In the rows, zero is written as 128.
The rows below come in pairs that one turn or mirror swaps. Which row does each named row swap with?
The rows were stretched afterwards, more along some directions than others.
disum: [138 113 137 145 152 108 127 151 154 127 152  94 101 150 143 107 139  91
 126]
bedof: [122 103 134 129 134 125 152 124 120 133 157 108 146 127 152 123 114 128
 130]
Vuzi: [119 121 167 125 144 114 157 134 120 129 161 109 124 143 131  96 141 132
 142]
Lave: [150 129 133 139 164  96 142 135 134 116 151 110 144 189 131 125 162 145
 148]
vazod: [127 108 155  98 120 155 128 126 146 124 139 150 121 124 146 136  91 110
 110]
rebog: [147 122  98 141 136 116 112 119 134 127 113 124 133 144 105 150 146 111
 134]
tini: [141 111 102 139 115 107 133 137  94 127 135 109 139 131 131 127 117 135
 127]
Gapos: [143 137 103 117 134 130 120 147 109 124 156 140 104 145 113 126 129 140
 122]
sidur: [125 103 109 137  97 133 118 132 123 140 116 127 162 101 151 176  75 137
 137]
rebe: [122 102 145 158 141 107 129 117 177 141 125  90 132 150 141 122 118  89
 133]
lafam: [146 154 138 155 176 107 126 152 166 125 151 102 129 167 132 104 103  93
  90]
dof: [116 138 123 153 159 110 158 114 131 141 150 112 105 145 126 101 121  99
 105]
rifo: [119 126 152 158 149 127 139 114 147 123 147 121 119 172 113 109 131 126
 120]
moz: [131  96 133 160 142 100 124 130 155 136 143 104  99 158  96 103 123  95
 151]
lar: [139 107 123 127 115 136 115 136 150 123 143 121 122 143 148 172  95 119
 107]
Sefe: [125 127 155 106 133 153 127 121 151 147 123 140 113 129 126 101 128 111
  97]
ven: [128 141 154 128 132 144 163 125 128 136 153 141 107 122 120  97 143 107
 129]
nar: [131 118 121 148 107 154 133 108 120 123 113 158 132 124  89 176 145 141
 149]
tusa: [103 130 154 123  99 162 137 118 137 127 111 156 154 102 133 139 140 124
 132]
Vagag: [152 117 103 105 110 142  92 152 119 113 148 135 143 138 156 160 103 143
 123]
fir: [117 135 127 147 153 118 127 138 168 139 133  86 100 140 138 100 111  86
 110]
bipod: [164 141  71 145 150 117 113 139 120 126 138 111 102 121 136 136 118 129
 108]
pari: [151 120 132 151 144 105 109 139 146 119 129 125  93 152 122  82 132 129
 148]
ruv: [156 119 100 174 130 102 110 120 119 107 113 132 140 137 117 168 134 139
 129]
nul: [118 131 144 181 123 121 125 124 144 135  97 134 107 119  90 122 168  94
 153]
Ribe: [143 136 152 125 128 143 157 136 121 111 147 149 148 150 120 126 159 154
 112]
zoko: [134 132 125 116 127 121 113 127 133 106 137 129 155 148 158 124 156 124
 159]
Kekal: [105 132 168 148 127 120 128 126 167 125  99 119 139 113 141 137 130 108
 121]
mebif: [144 102 144 146 112 134 139 107 117 131 125 153 122 137  84 161 141 134
 139]
Levik: [125 158 120 137 128 151 131 132 114 127 126 153 130 147  99 119 167 142
 116]
rel: [146 133 146 151 145 136 122 143 167 136 131 127  93 123 100 108 119  97
  97]
vamug: [152  94 113 112 128 142 127 133 136 117 149 123 129 138 144 174 106 133
 118]
devi: [128 135 159 153 154 118 163 113 138 136 121 128  99 136  77  89 166  93
 127]
rivo: [156 145 111 133 136 129 115 146 136 127 117 132 126 104 160 155 108 145
 119]
kezu: [154 133  93 158 156  98 111 129 129 122 139  93 141 118 175 134 108 128
 128]
vaf: [145 116 115 142 136 105 101 142 143 120 118 104 102 157 132 111 114 132
 118]
buv: [137 168 134 156 152 119 149 133 123 123 124 133 126 145  90 130 128 104
  84]
Pezon: [148 108  90 132 138 117 119 134 122 131 120 120 127 111 151 155  95 123
 103]
dum: [160 114 108 159 148 106  98 130 150 133 101 119 122 127 110 156 111 130
  95]
Sak: [125 157 120 154 105 136 128 133 125 123  94 138 158 109 115 153 130 114
  91]

Sefe swaps with dof
tusa swaps with bedof
kezu swaps with zoko
vaf swaps with buv

The rows below come in pairs that one turn or mirror swaps. Which row does each named row swap with?
The rows were stretched afterwards, more along some directions than others.
lova: [121 100 134 104 104 138 147 120 101 106 167 146 170 145 129 107 110 128
  98 171 147 144 129 143 140 173 162 141 137  63  97]
tuv: [121 110 132 101 113 134 163 121 111 134 132 162 147 135 141 123 132 103
 134 105 173  83 143 119 107 129 149 126 164 136 165]
Ruro: [147 101 141 140 102 120 167 104 104  89 122 135 150 110 140  77  84 141
 112 166 152 113 112 156 115 143 140 150 169 196 119]
mefin: [132 106 147 112  96 139 140 123 115 119 173 154 167 122 106 112 108 116
 100 175 160 135 148 125 118 139 138 155 146  95  83]
Gop: [133  80 150 128  94 127 141 131  92 113 174 150 149 137 141  88 116 134
 104 182 140 144 135 140 119 154 139 156 159  98  72]
zop: [122 109 145 133  79  89 105 102 143 106 174 127 129 141 140 104 126 121
 149 144 150 133 118  93 164  69  97 111 157 141 130]
susa: [126  92 109 106 109  72 126 116 113 136 188 137 138 138 156 165 124 129
 154 192 128 105 119 136 177 149 103 109 189 125 145]
der: [153  83 152 156 109 115 166 105 118  85 123 154 135 141 140  92 105 135
 138 158 153 113 115 163 147 136 145 141 161 141 135]
kunu: [140  98 156 121 102  79 147 125  82 118 127 133 130 133 140 130 146 146
 147 152 173 131 133 142 151 156 128 141 160 169 131]
Sevi: [137  92 145 121 113 125 144 124 130 115 161 158 161 137 115 128 109 119
 120 195 146 132 129 144 132 144 138 145 139  72  75]
gam: [163 119 143 148 134 123 169  93 156  93 166 160 145 105 116 108  95 124
 113 180 101 108 120 163 118 124 115 120 127 120 117]
ribam: [132  84 121 102 134 140 173 122 124 111 136 150 150 137 130 143 136 107
 138 136 187 109 128 144 124 143 141 136 156 112 156]
kala: [144 116 112 129  90  96 139  72 120 130 146 139 148 150 150 127  85 162
 145 175 128  94  77 137 167 119 123 155 134 130 127]
moke: [125 112 117 102 118  81 145 107 141 103 194 123 122 138 156 114 129 103
 146 145 147 116  95 113 140 135 118 129 175 138 158]
monib: [108 118 124 103 108 107 155 118 154 156 138 154 113 149 127  99 108 126
 122  99 148  78 121 111 138 111  98 142 155 166 150]
dom: [118 133 103 117 108  99 180 117 165 155 124 162 131 155 127 123 103 132
 107 111 112  80 124 143 116 120 100 141 145 148 145]
ralo: [142 115 162 125 134 126 135  96  93  65 149 133 113 117 143  97  95 127
 137 149 152 142 128 132 117 129 113 143 168 164 145]
naz: [151 138 147 139 126  91 165  93 136 117 153 162 106 138 102 143 115 103
 165 152 119 120 134 121 130  83 119 133 127 145 123]
Vub: [118 134 135 119 105 112 135  88 150 110 161 121 134 139 133 119 103 110
 129 129 142 112 107  92 159  63 121 118 127 118 139]
gobu: [107 112 131 118  80 102  94 104 149 128 149 117 138 146 133 111 140 111
 142 136 145 145 104 102 152  80 112 116 131 116 139]
figi: [107 135 135 120 100  85 157  78 144 116 141 128  87 154 112 119 110 125
 155 147 149 147 110 117 130 107 108 127 123 168 154]
vem: [140 117 160 133 139 118 137  96 102  59 134 131 109 127 136 109 101 127
 136 144 145 147 124 137 131 144  90 157 167 170 156]
zilud: [156 112 142 151 109 118 173 110 111  92 128 161 149 133 134  80  97 136
  95 145 118 107 131 171 121 131 145 154 152 162 114]
vutip: [134 109 168 110 132 137 174 105 130 106 147 158 138 155 121 134 112 102
 131 128 183  91 130 124 127 155 166 155 124 100 146]
Fipat: [162 116 117 140 130  79 138  92 152 110 155 130  67 140 113 152 115 130
 169 168 135 157  89 123 152 115  90 102 161 137 166]
sul: [128 101 117 131  87 129 155 110 127 133 161 142 146 142 120  72  95 162
 129 171  90 118 115 141  92 104 105 113 129 122 109]
bog: [142 119 159 137 152 113 137 101 101  60 145 116 119 126 153 111 111 111
 139 165 157 155 118 133 134 141 121 152 167 148 150]
gon: [125  53 142 134 150 131 150 119 173  85 182 148 133 126 106 125 113 139
 127 154 143 116 116 151 172 122  89 122 152  93 148]
Buk: [130 101 156 128  88  68 152 124  89 106 133 124 124 141 150 118 147 136
 148 142 182 139 118 125 172 163 137 154 175 198 134]
Maz: [131 117 110 117 126  83 132 110 135 117 173 133 148 147 156 172 110 124
 138 187  96 131 135 130 153 142 110 139 154 100 128]
Fid: [118  94 146 135  92 115 119 112 130 128 168 134 123 129 141 109 157  96
 149 135 147 143 125 108 149  76 117 101 157 134 149]
zum: [160 102 151 148 130 130 159 113 142  90 133 159 136 124  96  88 131 119
 110 160 165 131 117 150 131 129 138 133 166 157 140]
vifi: [134 123 119 142  89 115 157 114 114 132 153 127 151 154 131  71 116 153
 126 172 111 131 101 146  84 115 128 137 138 134 109]
zosi: [154 120 147 125 103  82 154 122 136  95 175 158 136 161 137 122 117 138
 135 132 108 111 159 119 182 127 121 168 121 122 113]
Mes: [165 116 125 145 155 128 165 113 172 118 168 142 127 124 106 120 108 117
 102 160 106  93  97 156 131 131 109 116 161 134 139]
fitu: [141 111 138 106 115 125 134 114 134 105 178 134 148 136 128 123  80 132
 102 184 158 128  93 136 137 156 148 148 168  98  95]
kavap: [131  64 138 127 139 132 124 122 168 116 178 156 139 134 119 123 132 127
 121 156 144 123 131 167 160 115 111 116 142  67 136]
burik: [140 112 111 134 116  80 140  68 155 106 162 129  96 145 146 131 103 123
 178 174 141 146  67 118 133 113 113 109 151 131 169]
dapeg: [139 107 139 124 133 123 143  81 132  99 119 163 100 105 104 130 114 130
 144 157 162 119 129 141 185 117  90 137 113  98 159]
rasi: [147 139 134 126 108  91 136  90 156 127 140 141 108 156 111 120 101 124
 151 165 129 149 102  98 121  95 122 130 139 169 132]
Divim: [135 123 166 121  97  95 160 139 120  99 139 155 137 166 125 104 118 145
 133 111 124 111 140 123 146 138 123 168 111 132 104]
vogu: [143 121 165 128 146 126 134  93 111  74 134 123 110 110 137  93  94 120
 148 159 143 149 134 120 121 116 101 133 153 156 140]
rof: [150  75 142 140 131 135 132 127 150 113 178 160 123 127 126 128 132 137
 122 155 127 124 126 167 182 146 100 114 153  97 174]
difo: [118 113 135 124  95 108 103  98 160 116 190 127 142 131 129 131 137  98
 133 153 143 133 114 118 164  69 127  89 138  99 144]
denet: [140  97 130 121 105 144 126  99 121 107 117 182 129 100 108 100 104 129
 127 141 164 112 117 142 149 120 115 130 131 112 154]
rekur: [124 106 154  94 134 142 178 105 127 125 126 164 121 140 107 136 128 119
 142 133 183 101 131 133 112 121 131 148 126 113 141]
tozo: [116  72 145 121 133 105 123 118 159 116 171 144 112 135 133 126  98 150
 119 163 144 110  98 154 171 118  87 124 143 107 143]
Bida: [140 109 151 115  99  84 156 119  79 110 161 135 141 121 149 129 147 145
 144 155 160 133 160 143 159 167 135 160 153 175 121]
fozi: [133  93 177 110  99  85 147 135  97 105 145 135 128 128 127 129 147 129
 144 146 174 153 150 133 165 162 128 158 149 172 128]
fuzat: [ 92 107 111  95  97 113 160 103 149 137 114 125 110 145 152  93 100 151
 128 113 171  91 112 125 128 117  91 154 135 164 150]
karus: [138 106 114 137 138 107 159  92 149 105 146 135  55 145 121 132 119 140
 166 153 152 143  74 124 154 123  92 109 158 118 184]
tama: [122 120 120 127  81 126 165 127 118 134 137 124 143 152 130  71 112 148
 129 160 109 123 108 136  79 126 122 135 124 139 121]
kigiv: [154 101 153 133 127  96 138 134 133  99 143 175 137 147 124 111 119 112
 151 101 129  95 113 116 153 130 101 162 135 125 130]
biki: [133 111 145 127 120  93 181  92 129  99 137 130  90 150 107 131 114 106
 182 146 168 140 114 105 139 115 120 128 146 174 159]
Vilov: [160 137 123 130  73  98 152 125 121 112 123 179 140 143 115 118 125 121
 152 104 111 100 135 126 142  90 119 138 124 134 124]
dovo: [161 124 123 126 120  65 139 118 132 113 188 127 141 145 136 180 123 110
 169 192 123 123 141 114 171 114 106 146 162 118 105]
mig: [127 107 130 103  99 123 132 120 130 110 186 137 159 144 124 126  90 120
 109 198 148 143 117 130 129 148 143 145 142  71  76]
boduf: [146  80 166 126 149  78 162 116 123  93 149 132 107 125 121 145 132 126
 170 139 168 124 127 120 175 158 113 135 169 171 158]
sezif: [135 101 159 110 112  85 173 126  99 112 146 113 144 150 153 122 133 131
 137 149 162 116 134 123 136 173 150 142 149 165 117]
bulod: [113 144 121 108  99 103 116 102 183 153 167 128 110 133 107 143 140  99
 139 144 128 130 110 103 151  68 112  81 120  96 159]
Redor: [120 120 118 110 105 107 168 126 146 132 151 166 116 146 126 101 127 112
 115  80 156 104 137 123 131 107 115 131 163 162 153]
temar: [129  97 113 134  85 132 159 126 122 145 131 135 135 133 114  72 111 155
 133 160 106 119 107 132  77 120 103 132 131 147 131]
Mez: [168 122 139 147 147 135 156 103 137 111 162 150 132 112 141 113  96 144
 102 168  77  95 112 157 137 135 122 119 149 130 126]
Vufov: [118  95 142 110 107 141 119 136 115 140 175 147 175 131 129 104 137 112
  96 182 147 149 133 140  97 151 155 132 140  80  85]
zuti: [134 107 146 144  99  89 104  94 160 122 185 152 130 136 133 134 145  98
 155 146 139 128 123 109 181  57 126 101 148 112 146]
laz: [ 97 103 100  88  78 106 154 117 141 167 136 146 127 149 142 100 110 127
 116 115 163  81 114 115 115 116 109 147 171 165 148]
Rol: [128 140 135 122  84  87 136  72 130 120 145 132 140 165 131 138  95 145
 148 167 136  96  83 116 156 116 119 147 106 128 130]
zirut: [163 117 145 129  77  93 151 133 106 113 133 172 140 149 157  92 128 135
 145 124 126 113 146 119 173 133 150 179 151 150 131]
Lusaz: [150 101  95 116 136  88 126 108 130 122 165 126 100 139 133 162 106 143
 156 185 116 102  85 125 148 124  65 132 164 114 133]
nitu: [ 94 109 128  98  97 123 155 107 149 166 132 160 113 131 124  95 109 133
 104 111 154  88 131 120 115 108 110 125 141 161 140]
vel: [139 100 137 124  96 108 155 107 114 145 141 180 158 143 133 139 138 121
 149 133 138  76 146 134 116 125 121 106 133  99 155]
ruzep: [109 104 118 114  95  83 133 122 146 166 138 139 131 138 141  91 109 134
 130 120 144  80 116 105 122  86  98 126 184 166 121]
tarur: [116 117 184 117 125  83 144 136 122 136 152 134 137 139 119 142 157 111
 140 145 162 152 158 131 148 148 130 133 148 143 120]
bib: [127 110 136  96  93 122 161 113 137 128 165 141 151 127 149 109  89 139
 117 172 129 135 122 146  86 142 132 121 123 112 121]

figi swaps with Ruro
karus swaps with Mez
Redor swaps with sezif
zum swaps with rasi
naz swaps with der
dom swaps with boduf
vel swaps with kigiv
denet swaps with Rol
moke swaps with bib
Gop swaps with Fid
Maz swaps with gon

